Each row is where one point has got to under a steady rotation. How many steps took it there?
The counts run from 0 to 372.
[130 110 146 167 124 104 121 143 165 154 103 141 140 174 111 170 138 162
 118 149 135 124 120 114 125  78 172 126 129 175  90 141 111 119  73 100
 142]
9
[113 111 118 138 114 130 147 123 129 141  92 120 138 165  94 128 155 130
 119 118 137 148 141  96 148  98 143 109 100 206 133 148  75 132  66 135
 152]
177
[107 112 102 146 126 127 135 137 138 217 113 128 163 158 143 145 157 142
 124 130 157 146 123 139 124 120 116 120 126 134  77 160 112 165  70 127
 149]
230
[112 106 175 165 174 152 158 162 148 151  92 138 125 166 107 145 110 110
 140 140 133 137 132 115 129  97 167 122 118 185 119 147  90 160 103 118
 103]
334
[104 132 113 118 138 100 152 170 163 177 115 136 129 185 147 158 137 133
 121 137 154 128 134 122 134  88 150 134 142 162 116 154 141 120  57  86
 137]
154
[ 81 105 129 109 134  96 113 162 117 163  91 169 153 195 118 149 156 125
 130 140 154 148 111 138 128  86 120 120 114 164 135 154 121 178 130 133
 127]
128
[ 88 123  94 108 132 102 160 169 121 158 106 143 153 200 167 147 142 105
 116 114 123 146 122 138 135  85 130 121 139 148 128 175 129 124  74  93
 122]
286
[106  83 151 151 157 146 153 149 130 179  97 139 118 149  97 164 110 110
 116 145 148 124 148 104 148 116 171 117 118 174 152 135 118 180  83 133
  99]
35
[125  82 135 140 109 143 128 178 112 144  89 154 147 160 127 188 161 138
 118 138 119 155 147 112 114 120 140  87  92 148  91 121 110 157  96 127
 112]
240
[127 106 116 144 139 112 141 136 118 147  83 156 151 202 124 160 160 113
 104 103 118 135 147 118 148  88 164 117 152 152 132 164 123 119  86  79
 125]
138
[111 112 128 103 129 123 166 175 154 167 111 139 128 159 140 122 133 133
 140 136 141 135 139 132 124  87 145 118 125 199  91 178  94 131  74 100
 143]
172
[ 99 146 120 146 172 135 166 158 176 188 110 136 127 191 128 152 132 117
 124 129 175 124 138 118 135  96 139 143 135 165 126 159 137 149  76 115
 137]
2
[126  85 156 179 148 127 127 132 128 186  85 149 150 154  99 145 117 112
 122 154 124 133 110 130 122  90 166 134 130 154 125 159  96 183  93 124
  96]
200
[106 134 115 155 147 124 130 163 133 126  80 150 151 195 104 152 158 109
  91 126 141 159 125 113 120  80 111 122  85 181 135 141 112 138 103 127
 124]
145
[113 114 135 127 157 150 155 149 160 166 102 143 132 186 112 165 150 130
 138 127 148 118 164 110 146 106 184 123 138 199  91 133 108 137 105 103
 134]
321
[115  88 128 150 115  99 126 127 117 194  96 137 145 147 109 128 126 126
 111 149 144 143 105 124 134  94 147 124 114 151 157 178  95 183  62 136
 126]
198
[124 107 128 120 121 147 164 152 144 133 101 133 143 179 121 149 155 151
 134 106 132 141 162 107 142  94 145 108 134 213 105 160 106 122  79 108
 151]
323
[127 116 127 166 123 109 120 132 130 131  77 140 143 187  98 159 167 147
  89 111 145 164 142 100 148 101 136 106 110 182 131 135 106 120  91 119
 156]
310
[101  98 140 156 140 112 137 123 139 192 113 115 153 158 119 133 110 138
 135 145 134 136  92 133 138  76 141 135 142 187 127 170 105 158  67 134
 138]
345
[120 107 151 176 127 147 145 153 120 140  90 121 131 155 105 122 125 134
 126 124 136 162 127 112 124  89 115 112  88 195 133 161  73 163  71 148
 127]
31
[130 111 101 189 129 139 139 140 119 176  96 124 165 160 131 135 130 105
  90 126 111 155 110 127 126  94 110 128 101 144 122 170 103 150  52 123
 116]
215
[ 95 105 135 181 150 126 136 119 146 184 106 116 158 162 110 133 107 118
 124 142 122 133  94 130 142  85 150 141 131 183 132 162  97 151  71 128
 125]
346
[154  96 132 154 134 176 132 168 110 141  96 163 132 179 118 164 166 127
 114 135 126 151 150 110 104 100 148 114  93 129 104 159 112 170  79 126
  98]
221
[138 113 125 118 106  97 135 149 151 170  97 148 127 175 126 137 159 154
 118 133 155 143 144 109 138  91 167 117 131 161 114 171 112 130  58  90
 153]
7
[ 76 108 143 161 166 160 164 153 122 174 119 129 155 189 138 181 128 121
 153  98 131 133 139 139 147 124 119 106 147 169 129 132 121 159 105 141
 112]
264
[ 96  79 142 111 103 117 125 173  94 140  98 161 135 189 134 166 164 144
 140 123 136 158 141 116 132 102 141  79 106 155 134 138 105 161 102 130
 121]
108
[154 118 122 182 134 158 148 148 119 149  94 126 137 175 115 152 137 113
 100 131 112 149 129 105 127  88 146 123 100 131 141 159 106 147  39 115
 103]
367
[ 82  89 132 119 125 137 131 172  97 152  89 159 156 173 126 151 163 119
 139 125 135 162 136 136 130 116 114  90 100 172 110 139  87 175 122 147
 125]
260
[106 124 126 130 155 119 168 204 147 153  78 142 124 170 127 142 124  96
 104 130 152 159 152 120 127 108 131 109 101 185 120 150 102 144  98 103
 120]
317
[ 77  86 149 110 113 107 121 176 105 151 110 160 138 186 139 169 154 155
 152 139 145 149 129 128 129  96 136  90 120 148 130 133 108 167 110 132
 125]
109
[106  90 124 149 154 150 144 163 126 176 110 145 141 158 121 172 117  91
 118 162 117 118 125 125 126 100 163 132 110 140 125 146 128 178  82 122
  76]
54
[118 114 109 171 115 122 147 157 120 180  98 116 163 161 157 158 142 138
 104 107 131 172 123 130 123 120  95  96 116 143 102 155 111 134  54 127
 139]
82
[110 103 136 187 151 136 145 122 132 166  95 113 153 165 104 129 110  95
 109 130 118 142 105 126 141  87 148 137 121 177 138 154  91 148  66 127
 116]
347
[125  73 112 129 120 145 150 137 109 158  98 141 161 148 113 140 140 141
 115 123 108 137 144 125 149  91 134 121 136 220 119 181 105 143  87 123
 145]
342
[139 126 129 152 159 147 168 171 135 162  80 161 137 183 132 165 137 128
 100 105 153 143 170 119 136 107 128 117 148 185 121 168 142 135 103  92
 124]
151
